In the data rows, 128 means zero.
Each row below has a hidden score, from 0 to 20, with 10 about the middle. What is it? The score is a weighted sum of the row's numbers plus the product of two more (or one squared), each taken from its middle value.
[100 189 214  34 173 112 118 140  71 162 113 102 139 119 168 139  51 186
 121 108 161  77 187  59 126 199  97  94  94  88  72 107] ~ 19
[ 86  93  48 185  76 209  80  14 187  94 108  70 170 200 168 167  63 171
 106  71 169  92 158  87  78 160 103  79 160 205 136 203] ~ 10
[126 154 152  96 171 112 127 114 108 138 108  60 102  72 166 143 180 102
 138 151  60 177  65 163 126 162 108  69 113 108 108 123] ~ 6
[171 191 190 123 193 135  80 114  96 151 184 173 155  81  73 114 129 113
 134 127 136 137 115 117 130 172 108  31 101 118 119 123] ~ 6
[138 145 191  96 151  87 152 156 102 157 172 155 136  61 109  96 186 108
 171 157  88 185  91 155  86 112 135  94 146 118 146 123] ~ 5
[100 148 123 114 134 149  60  72 140  94 172 202 123 114  73 102 162  88
 141 185  80 175  98 174 174 142 142 154  94  47  81  70] ~ 11
[134  58  33 136  76 168 155 159 193  46 127  47 191 220 136 187 133 123
 100 118 153 133 120 145 138  69 166 174 152 150 168 163] ~ 7
[162 126 102 193 121 202 108  14 173 100  88  95 114 168 143 178  63 176
  86  88 127  85 137 107  78 151 173  69 163 178 152 158] ~ 9
[100 157 108 108 144 107 102 114 114 142 102  12 155 207 199 174 154  95
 191 171 102 196  98 186 178 184  90 126  70  88  49 123] ~ 11
[121 121 179 128 111  79 183 166 114 138 163 143 160 114  97 102 110 159
  30  61 161 116 180 127 193 148  90 138 107  71 128  31] ~ 14
[111  58 118 161  39 181  80  81 220   0 135 113 188 188 114 165 137 132
 151 131 113 137 110 131 182 117 119 135 101  88 114 127] ~ 13
[ 69 106  60 149  85 160  88  81 184  69  88  95 128 183 161 192  97 194
  78  80 169 105 185  59 106 134 119 112 142 118 114 155] ~ 10
[ 93 126 152  89 141 101 132 103 123 126  14  32  89 158 229 191 120 140
 130 148 155 133 110 127 205 145  37 165 107  71   0  31] ~ 14
[159 112 113 158 116 152 175 169 136  94 135 136 168 185  82 128 133  95
 141 127 108 150 125 112  78  78 192 126 158 164 177 152] ~ 10
[167  86  80 143  66 117 214 191 140  69  96 113 158 161 140 165 141  95
 162 148 102 156 110 165 112  78 189 190 183 153 194 127] ~ 13
[138 130 127  72 134  79 190 184 102 148 132 214  81  49 136  15 115 123
 154 108 102 116 129 122  93  69 151 148 127 158 155 101] ~ 15
[111 162 158  96 144 145 113 132  88 172 160 132 139 132 109 132 115 169
 130  80 155 105 184 101 121 172  82 101 107  88 102 127] ~ 10
[141  30 102 155  99 112 161 150 169  59 113 180 149 132 109 155 115 123
 106 102 132 140 115 122 106  69 190 170 158 143 210 131] ~ 9
[130 121 155 114 156 155  88 109 119 138 146 149 136  96  82  81 115 180
  69  80 180  92 180 107 134 174 119  94 113 143  89 107] ~ 10
[106 106 123 161  66 145 158 147 161  69 135 108 182 155 119 119 164 108
 144 175  47 147  98 170 165  58 156 174 122  80 161 127] ~ 11
[148 176 146 158 186 135 123  96 102 160  88 149  49 114 128 128 129 159
  78  80 164 111 168 122  69 130 164 107 146 118 123 170] ~ 7
[ 93  78  71 198 116 208 135  96 239  11  88  70 180 198 173 228  63 184
  86  80 185  92 165  59 100 145 114 145 135 153 136 166] ~ 18
[199 176 131 136 164 165  88 150  88 131 108 139  49 102 124 143 125 161
 106 127 113 116 158 101  78 122 166 122 135 176 146 161] ~ 8
[148 169 131 166 134 163 123  96 123 100 143 187  72 108 124  81 120 161
 130 127 127  99 165 122  78 112 151 131 131 161 136 170] ~ 13
[ 58 154 152 102 175 127  95 103 119 145 102  32 158 149 181 146 157  80
 148 181 102 147 125 142 178 154   0 135  94  95  15 101] ~ 9
[184 121 123 179  66 138 185 166 132 112 135 118 152  96 136 149 110 143
 121 131 127  77 150 112 100  86 200 151 185 194 191 163] ~ 14
[111 126 160 139 116 112 108 132 108 145 155 132 136 114  50  62 162  95
 164 157 132 147  38 138 138 138  73 167  70 132 136 107] ~ 7
[191 162 131 136 177 117 139 103  80 172 149  80  81  89 136 123 186 102
 156 169  95 168 104 170 112 134 103  87 131 150 119 158] ~ 5
[141 112  60 168  99 181  88 114 153 112 123  88  96 128 132 135 129 153
 116 113 143 111 133 142  58 117 151 107 155 199 181 179] ~ 6
[164 117  80 143  92 179 123 109 180  78 102 146 136 132 153 139  90 186
  78 102 182  92 185  79  93 100 180  69 188 194 168 170] ~ 11
[145 117 102 102 130 127 177 178 108 122 152 149 186 123  97 102 162  60
 196 181  47 185 115 160 134  69 139 107 146  95 152 127] ~ 11
[116 141 196  89 169  59 155 161  80 178 158 149 132  81 124  89 193  71
 180 206  60 208 120 192 100 126 135 126 131 161 119 149] ~ 10
[151 121 142 132 156 142 146 109 114 160 160 153  96  49  90  96 167 118
 154 145  95 144  75 160 145 142 103 138 113 128 108  79] ~ 7
[162 130 142 123 126 101 158 202 114 145 149 146 102  61  82 119  73 186
  58  95 158 105 161 101 138  94 139 135 139 136 149 127] ~ 9
[151 159 118 168 148 101 139 156  80 172 113  95  81  96 103 114 115 146
 100 148 143 137 120 135 112 154 127 117 146 132 102 142] ~ 11
[111  78  95 108  39 112 218 237 169 134 149 127 160 170 103 146 125 128
 141 157 132 158 110 127 151  46 175 191 158 132 198 101] ~ 10
[ 69 151 205  61 156  59 149 136  80 176 127 118 114 143 168 143 151 143
 116 113 173  99 153 131 138 209  63  87  79  80  15  70] ~ 13
[141 130 135 119 111 117 163 166 102 138 123 194  72  49  90 119  97 128
 138 145 155 137 140 131 145 106 154 160 142 118 175 123] ~ 9
[157 199 155 139 210 112  70 119  48 182 188 192 163  72  73  89 133 132
 138  95 132 125 110 101 138 180  97  79 107 153  49 149] ~ 10
[138 176 139 161 130 122  88 128 132 138 139 155  81 128  82 108  97 146
 134 118 132 137 147 127  93 142 168  46 183 153 146 177] ~ 10
[148 159 149 136 162 142  80  89 132 167 149 136 158 108 140 146  82 128
 126 108 139 133 161 165 126 180  82  87  47 102 114 168] ~ 9
[ 69 157 139  49 156 131 102 136 108 138   0  47  49 170 240 215 125 136
 116 127 127 116 155 112 157 165  37 112 101  47  72 127] ~ 12
[169 126 123 152 116 117  88 114 108 151 149 155  81  96  62  96  97 132
 116 157 143 111 129 131 106 112 173 117 179 150 132 185] ~ 7
[ 58  78  48 139  76 190 132  49 250  31  80 139 146 219 150 215  35 180
  10  80 185  92 168  70 134 106 127 170 118 136 143 101] ~ 13
[ 93 106 123 123 111 145 163 169 140 142  80 143 139 136 143 146 115 171
  45  61 173  68 178  59 138  69 123 163 149 118 155 152] ~ 6
[ 86  69 108 123  99 155 146 147 169  78 170 146 184 139  62 108 215 113
 184 183  80 198  65 177 157  11 166 213 149  88 170  47] ~ 1
[ 86  46  88 192  76 145 118  89 136   0 132 113  89 163 150 163  73 166
 100  61 166  99 176  59  69 145 170 126 177 158 139 170] ~ 9
[164 117 165 132 134  79 195 196 128 154 143 136 128  81 128 123 104 140
 126  95 136 105 168 117  93  46 161 142 168 136 161 118] ~ 6
[106 130 123  61  92  79 185 184 132 145 113 118 136 163 153 160 129 118
 121 127 136 120 137 149 134  94 119 154  87 143 132 101] ~ 14
[141 134 135  89 166 122 127 128 119 162  14 143  34 128 161  89  82 173
  93 138 177  77 161  46 134 145 127 117 131 108  89 142] ~ 14
[134  78 135  96  99 142 190 185 128 112 158 118 176 114 103 102 148  80
 156 173  70 195  91 186 154 100 168 172 135 164 188 139] ~ 11
[ 93  46 108  72 134 122 146 119 147 165  33 108  34 139 196 186  82 182
 100 102 171 111 174  79 148 154  82 101  87  95  89 113] ~ 9
[208 145  95 202 141 186  95 144 150 112 143 143 102 143  90 114 148 113
 121 131 177  29 170 112  46 148 154  69 181 193 158 197] ~ 14
[ 69 117 155  81 121 101 113 119 184  94   0  70  72 192 242 222  73 166
 111  88 161  45 137 122 238 157  90 190  70  47  89  87] ~ 14
[ 69 100 158  96 121 112 113  72 169 138  33  95 114 183 224 224 154  71
 184 164 102 144  98 172 200 130  82 191  70  60  81   0] ~ 8
[141  93  33 190  99 199 127  49 238   0 113 149 189 213 158 219 115 180
 144 108 166  85 140  87 126 142 119 117 101 150 143 139] ~ 19
[130 112  80 183 121 198  95 114 171  31  61  95 132 166 153 165 110 166
 106 138 123 120 163 112 112 126 164 138 179 184 161 185] ~ 12
[148 162 146 163 159 163  80 109 132 145 135 161 114 114 114 123 159 128
 144 113 139 144 140 138 100 172 145  94 142 132 114 185] ~ 13
[145 126 155  49 144  79 163 178  88 174 149 136 143  72 128 139 125 102
 151 187 132 137 143 145 126 106 142 122 131 143 166 146] ~ 11
[171 218 183 139 191 135 113 103 108 182 180 187 149 119  62 114  90  95
 144 148 149 129 143 117 106 145 123  87 107 128 123 146] ~ 9
[200 165 139 185 164 138 113 114  96 112 139 164 108  72 150  89 167  95
 192 185 102 164  75 177  30 130 173 117 177 197 146 158] ~ 10
[159  86 127 128 126 142 163 159 150  94 143  95 155 139 136 108 176 108
 189 177  70 181  84 188 151 122 108 151 135 118 102 146] ~ 12
[162  46  60 193  76 168 158 156 193  46 113 118 193 202 140 170 157 140
 100 135 132  92 133 112 112  69 164 170 149 176 182 139] ~ 10
[ 86  46  71  89  76  94 241 228 161 134  88 113 168 102  97 146 125 140
 116 179 118  99 104 131 138  46 187 198 166 123 194 123] ~ 13
[164 138 142 114 151 101 155 178 108 154 123 182  96  96 109 123 137 146
 130 108 155 140 125 101 121 112 139 138 142  95 170 166] ~ 8
[159 172 152 114 179 101 118 159 102 172 174 166  89  61 136  50 148 113
 162 157  88 185  65 192 106 117 135 145 131 139 136 127] ~ 7
[151 130 155 161 144 157  80 124 123 142 118 102  96 128 153 152 148 132
  10 138 166 116 155  70  86 167 151  79 155 169 146 187] ~ 5
[154 130 146 149 130 107 211 231 143 151 158 166 128  89  62  89 104 128
 134 164 132 129 133 142 106 100 164 142 163 128 158 161] ~ 15
[141 162 135 155 177 145  32  62 102 131 182 164  72 119  62  89 115 150
 100 102 139 111 150 135 121 148 135 122 127 164  89 181] ~ 5
[157 100 118 161  99 152 192 182 171 117 118  88 128 190 158 160 167 118
 121 123 139 144 120 142 100  86 168 167 177 153 179 101] ~ 9
[121  78 131 102 105 131 108  81 147 134  80 102  62 158 234 167  35 194
  86  61 180  57 174  11 126 157 119 101  87  95 123 101] ~ 8
[116 165 146  89 148 127 135 144 128 148 102  70 123 119 215 178 144 140
 130 159 123 120  84 127 134 194  73 117  47  80  96 139] ~ 13
[159 106  80 204 116 195 135  62 166 106  80 139 136 119 156 178 133 146
 100 131 155 120 168 122  69 130 180 122 192 164 172 194] ~ 11
[167  93  48 192 105 149 132 124 143 131 132  88 178 161 109 102 176  88
 189 167 118 181  65 181  69 112 145 101 173 166 170 166] ~ 7
[130  30  48 152  85 149 190 144 182 112 108 166 186 187  97 146 159 102
 167 173 118 156 104 170 148  58 159 160 149 139 194 101] ~ 8
[171 145 181  72 171  69 135 164  71 167 139 127  96  89 153 108 169  95
 164 142 139 137  65 145 112 142 142 142 146 150 149 135] ~ 9
[159 176 139  72 181 131 118 128  60 165 158 177 108  72  97  62 133 156
 111 118 164 120 168 107 151 138 119 107 127  80 114 139] ~ 7
[154 151 177  89 159  31 168 156  88 131 168 197 108  89  73 102 110 143
 134 131 132  92 120 135 148 148 131 142 101 102 128 113] ~ 14
[ 45 159 196 102 159  79 158 169  60 172 152 127 108  96 147  96 178  47
 210 212  70 179  53 217  86 162 114 122 118  88 114 135] ~ 15
[ 69 134 149  81 130  79 173 144 123 122 143  80 143 143 128 135 148 132
 116 131 113 116 137 131 151 130 131 160  94 118 132  79] ~ 18
[134 112 139 136 134 112 179 164  88 151 172 132 119 123 132  81 133 128
 162 145  95 156 115 179 159 117 159 157 168 143 170 107] ~ 10
[100 117 102 149 171 152 108 119 108  87 139 132  62  89 147 128  97 169
  86  80 177  68 150  59 100 134 168  59 160 182 143 170] ~ 5
[ 93 138 165  14 126 142  70  72 123 145  88  80 114 177 204 174 180  80
 174 118 136 161  75 181 191 142 108 157  47 113  62 101] ~ 8
[121  78 152 123 130  79 185 176  60 142 149 102  72  33 128 114 144 143
 100 113 149  92  91 101 138 112 142 131 166 150 146 131] ~ 3
[100 169 204  72 177  59 118 150 108 180 143 113 163 143 163 119 129 153
  86 123 136 105 150  59 167 184 103 122  47 102  49  95] ~ 14
[178 200 163 143 193  59 102  96  71 170 172 127 139  81  97  89 115 159
 100 102 139 137 115 152 126 176  82  69 127 102 114 155] ~ 6
[ 93 138 142 102 116  79 123 114 153 122 123  70 165 161 168 132 196  71
 212 220  47 230  91 205 178 126  90 151  94 118 114  47] ~ 11
[134 193 186 132 191 127 127 103  60 208 139  70 193 128 114 114 157 113
 106 148 146 137 140 107 172 176  97  79  79  71  34  95] ~ 7
[162 159 102 152 154 157 123 132 132 126 176 192 108  81  16 114 104 108
 144 138 108 105 120 135  78 130 154  69 166 153 149 161] ~ 11
[192 159 127 143 166 142  80 109  96 142 135 158  49 102 128  96 104 113
 111  95 132 133 140 122  46 138 156 107 142 184 149 163] ~ 6
[171 200 183 139 171 107 127 119 114 170 207 143 158  81  73 102 169  47
 111 151 127 137 153  94 148 176 127  59 122 158 102 131] ~ 12
[111 145 149 102  92 101  88 103 143 131 113 146 102 132 128 132 217  80
 221 196  32 206  65 205 199 100 103 184  94  71 119  47] ~ 9
[154 174 177 114 177 135 168  96  96 151 132 161  81  96 136  89 120 113
  93 135 161  68 120 101 100 126 135 126 135 136 128 127] ~ 14
[116 151 179 114 173 135 102 128 114 142 127 127 149 146 156  89 148 123
 121 131 113  99  53 145 207 186  18 126  47  60  72 107] ~ 10
[151 126  95 152 162 155  95  62 153 100 155 171 152  49  16 102 172  60
 156 175  95 150  84 135 167  94 139 160 101 108 128 127] ~ 6
[106 100 139 119 111 138 175 147  48 151 158 118  81  81 128 114  82 196
  45  34 192  45 187  79 141 117 119 138 139  88 102  95] ~ 3
[164 130  80 173 121 181  47  72 156 122  80 153 108 155 109 146 137 113
 138 157 149  85 129 112   0 145 148 101 179 150 139 210] ~ 11
[ 86 145 135  72 141 122 108 119 123 134  61 113 132 161 166 192 144 102
 141 148  80 161  65 170 211 160  82 154  87   0  62 101] ~ 11
[169 176 123 163 159 112  95 109 108 160  88  88  89  89  82  89 162  95
 156 148  95 181 104 145 106 122 119 101 163 139 128 149] ~ 6
[217 151  95 199 156 179 135  96 123 134 149 158 136 132  97 146 144 123
  86 113 118 133 125 145  30 134 175  79 175 204 146 203] ~ 9
[116  86  88 152 116 112 171 156 143 100 132 153 108 114 103  81 115 136
 171 118 139 150  84 138 138  69 154 186 155 139 163 118] ~ 9
[151 134  95 155  92 181 127 144 123 134 176 155 149 108 124 128 120 118
 130 142 127 144 110 138  86  86 164  94 155 180 170 158] ~ 5
[145 154 155 158 141 107 132 114 108 122 168 132 123 119 114  72  90 150
 100 102 166  85 153 122  69 100 154 138 127 132 132 118] ~ 6
[164 141 149 170 171 149 127 103  80 151 165 123 139  89  97  72 137 150
 116 113 143 133 143  87 148 182  90 122  87 128  72 123] ~ 12
[207 151 113 175 121 149 158 164 143 112 123 164 123 136 109 108 104 102
 148 102 139 125 125 135  30 112 193 148 201 191 172 190] ~ 15
[ 78 159 170 119 134 117 123  62 102 138  88 118 108 136 163 149 125 153
 106  95 175  45 165 107 148 157 108 107  94 118 108  79] ~ 13
[157 180 155 152 181 101  88 103  96 145 179 166 108 102 114  72 141 123
 121 145 127  92 129 112 126 157  82  79 127 128 128 139] ~ 10
[ 86 100 146 102 116  94 158 169 119 148 108 136 149 161 119 149 148 118
 116 169 118  92 125 157 121  69 135 176 122  71 149  79] ~ 9
[126 151 177 123 177 101  95 114 102 180 152 161 128 155 119 128 104 150
 130 131 139 111 129 152 154 188  90  69  59  32  49 113] ~ 12
[141 138 118 173 141 138 139 161 136 151  88 153 128 114  82  89 144 118
 162 135 127 144 110 155  69 134 148 122 163 150 168 158] ~ 12
[111 130 170 108 162 117 108  96  88 148  96 166 102 102 124 128 164  47
 156 196 102 173  84 149 148 170  82  59  94 123 128 113] ~ 6
[138 182 188 114 164  46 102 124 119 204 149 108 178 139 143  89 129 136
 156 118 113 153 143 131 186 186  37 131  31  71  34  79] ~ 18
[126 157 102 161 154 186 102  49 147 112 191 187 114 119  97  35 125 136
 156 131 113 144 115 135  86 145 159 117 146 156 132 135] ~ 12
[ 93  78  60 183  54 142 152 140 176  59 139 123 165 139 147 149 144  71
 154 181 118 175 110 165 100  58 154 145 166 171 149 155] ~ 11
[184 174 118 143 171 149  95 124 150 151 155 139 158  89  97 128 125 187
  86 118 127  92 190 101  78 176 119 122 139 191 161 155] ~ 13
[169  86 152 132 105 131 166 192 102  87 143 166  62  96 147 102 104 128
 144 135  95 111 129  94 138  69 156 190 160 118 175 107] ~ 10
[100 106  48 193  39 208  95 103 235  69  71  95 180 205 158 198  73 146
  58 127 173  99 174 107 126 117 123  94 152 128 158 149] ~ 16
[171 106 108 152 126 107 166 184 123 142 127 123 123 114 119 143 137 136
 141  88 171 133 143 107 121 112 175 151 183 180 184 179] ~ 9
[145 126 146 123 126 152  70 114  80 174 174 209  89  33  97  35  97 118
 106 138 136 133 129 122 154 138 151 148 122 164 114  95] ~ 7
[162 172 113 163 151 149 108  96 108 138 139 173  81 102  97 108 104 132
 100 123 146 116 147 131 112 130 159 101 152 178 108 161] ~ 10
[189 145 139 136 154 135 123 128  80 131 172 183  49  81  50  50 120 113
 141 167 123 161  98 107 106  69  90 126 146 113 108 123] ~ 2
[111  69 102 128   0 122 200 176 166  69 146  95 200 173 124 135 193  88
 141 135  95 164 104 168 169  94 131 184 146 136 179  79] ~ 14
[ 86 121 118  61  85 117 132 103 123 151  49  32  72 166 218 174  63 176
 126 123 136 105 172 135 126 206  82 101 113  47  81 118] ~ 18
[130 151 160 152 164 112 143 144  60 162 186 143  62  61  62  81 125 128
 121 123 118 111 115  46 141 106 151 126 127 158 119 146] ~ 9
[130  69 175 128  66  87 217 207 119  94 152 118 160 149 156 119  97 113
 144  71  88 161 115 149 112  69 164 176 163 136 191 146] ~ 9
[164 165 183  96 159  69 127 156  48 190 168 153 163 114 143  72  16 198
  69  34 182  57 198  46 112 182 108  79  59 118  15 149] ~ 16
[145 106 113 155 105 112 146 176  80  87 149 149  96 114 114  96 120 128
 148  61  80 137 129 112 126 106 154 182 152 158 170 139] ~ 11
[141 154 158 149 151 107 102 124  96 172 165 113  72  72  73  50 129  80
 154 169 118 147  38 152 121 130 131 101 146 143 123 139] ~ 5
[121 100  80 170  85 179 108  81 150  69 118 146 123 181  97  96  51 196
  69  88 194  29 199  70 106 134 154  87 163 156 161 198] ~ 15
[111 145 123 146 166 160 123 119 119 145 143 185  72 143 114  96 133 128
 116 123 102 125 129 117  93 100 131 122 127 150 128 135] ~ 8
[174 182 160 149 171 131  95  72 114 148 172 173 186 158 119 123  90 156
 116 118 123 116 143  70  93 189  97  87 135 139 136 173] ~ 13
[154 205 172 108 171  94 108 119  60 167 188  60 172 119 114  72  82 140
  86  88 149  85 137 117 141 178  73 142  79 108  72 131] ~ 13
[197 138 113 202 169 168 108 109 150 106  80 123 132 143 119 119 159 140
 106 175 118 116 147 145  78 134 178  87 200 206 168 215] ~ 11
[111 148 102 128 111  87 118 161 102 151 170 132 123  89 103  72 196  95
 151 177  70 137   0 149 112 100 156 154 127  95 166 123] ~ 11
[145 121 172  96 183  46 139 161  96 188 135 102 136  89 136  96  63 176
  30 108 191 129 184  11  78 157  90  87 101  88 119 123] ~ 8
[154 165 155  81 151  69  70 119 108 157 155  95 158 132 114 132 133 118
 130 131 108 125 104  87 165 191   0  94  47  88  89  95] ~ 10
[ 45 126  71 158 126 168  47  34 189  59 113 113 184 179 140 132  82 118
 180 131 118 129  75 145 154 126 139 151 122  95 152 113] ~ 8
[162  58  88 186  85 155 168 156 161 100 127 132 168 161 109 167 133  88
 154 118 102 116 137 112 126  94 177 160 168 169 170 118] ~ 11
[ 45 100 142  89 141 107 132 103 140 126  71   0 108 161 153 170 176  71
 189 173  70 181  98 177 182 170  51 145  87  80  89  70] ~ 13
[ 10  93 123  96 111 138 123  96 119 134  61 113  81 128 185 139  35 169
 106  88 166 125 185 138 167 126 108 148  94 136 123 123] ~ 5
[162 151 135 166 130 107 163 169 123 157 139 108 143 132 140 108 178 108
 174 164 139 150 115 157  93  78 177 131 158 171 163 158] ~ 8
[111  86 123 119  92  79 202 166 147  94 158 108 191 161 124 114  90 140
 138 154  88 147 125 149 174  46 164 176 127 128 168 113] ~ 10
[ 58  93 146 119 111 142 108  96 153 106 102 139 146 146 136 152 162 102
 176 154  70 185  91 204 176 106  82 202  79  60 139  79] ~ 5
[148 100 142 136 105 142 161 144   0 106 168 123 102 108  90 102 104 118
 126 159 153 111 110 131 145  94 178 174 158 146 149 135] ~ 9
[138 151 118 119 111 127 158 124  88 100 163 132 178 128  50 114 206  32
 182 196  70 205  65 212 112 106 145 154 160 139 168 155] ~ 14
[145  86  95 168 134 122 139 166 123 134 188 166 210 143  82  96 191 108
 192 151 113 164 104 163 126  94 170 138 173 143 179 158] ~ 6
[176 121 118 149 159 155 118 144 102 126 155 197 139 102  82 102 189 113
 154 157  80 156 125 163 117 100 142 122 175 201 143 161] ~ 7
[116  78 118 149 121 101 185 144 147 160 146 132 108 102  73 114 110 108
 116 138 113 133 137 142 100 100 159 157 142 118 146 127] ~ 8
[116  78 158  96  99  79 227 187 128 100 123 164  96 163 168 135   0 230
  30  61 241  29 241  46 186  94 123 195  47  71 114  70] ~ 15
[197 165 142 166 105 172  47 140 119 131 143 139 143 132 124 102 182 102
 151 195  70 181  65 186  46 100 187 117 190 194 132 194] ~ 7
[116 148 123 123 144 145 127  89 114 138 152 118  89  49 103  81 133  95
 106 181  47 188 104 181 121 122 139 154 131 108 143  95] ~ 7
[111 145 168  81 105 112 152 147  71 157 143 146  34 102 161  89 104 143
 134 127 139 120 153 122 121 130 145  87 131 139 139 142] ~ 16
[106  58 123 136 144 138  95 132 159 134 163 191 163 149  35  89 198  32
 185 162  70 186  19 200 182 122 154 186 152  95 152  95] ~ 6
[ 69 138 177  14 151  94 118 119 102 160  61  80 102 128 232 210  51 136
 100 108 146 105 153  79 169 172  82 126  11  60 102  70] ~ 10
[148 117  95 149  54 212 132  96 224  69  49 123 178 222 143 197  82 128
 100 108 153  92 170 131 138 122 135 135 135 156 123 149] ~ 18
[111 151 175  96 173  94 135 144 119 126 146 102 149 152 163 160 120 140
  86 108 171  99 165 112 189 188  90 160  59  71  49  59] ~ 15
[134  93  71 173  99 199  88 119 176  46 102 136 139 168 153 163  82 150
  78  95 177 105 143 127  86 106 173 112 168 182 166 189] ~ 10
[148 167 139 128 138 163  70  81 108 100  96 161 163 146  62  96 115 169
 100  95 192  29 147  79  86 145 127  87 155 176 114 183] ~ 15
[138 148 118 155 121 145 139 136  71 157 193 149 146  72 114  72 115 159
 106 127 146  68 174  31 154 151  97  79  94 102 102 142] ~ 12
[ 86  78 149  81 105 101 127 156 150 142 163 123 149 114 119 119  90 132
 100 118 158 116 168 122 180 134  97 176 113 108 132 139] ~ 8
[126  86  95 149  66 122 190 194 159 117  88 127 160 136 132 160 129 102
 180 164 118 147 115 142 141  46 173 167 163 118 194 127] ~ 9
[106 141  60 143 134 135  80  89 123 142 160 132 143 143 103 102 223  71
 216 226  47 222   0 220 184 126  82 172  47  88 102  87] ~ 7
[134 162 142  96 154 122  88  81 114 174  96 118 168 123 136 123  97 159
  93 102 143  85 147 131 126 196 108  79 101 102  62 146] ~ 13
[145 130  88 195 130 181  70  72 123  78  96 102 108 132 136 119 120 108
 126  95 132 116 143 117 117 154 148  69 177 146 158 170] ~ 6
[154 157 142 152 138 112 132 119 102 160  49  70  81 102 195 155  97 128
 141  49 155 120 133 112 106 162 114 122 113 108 123 131] ~ 10
[ 58 100  60 168  39 190  80  96 164 106  96 146 132 108 179 158  82 153
  93  80 169  77 158 145 121 106 145  87 160 123 155 139] ~ 7
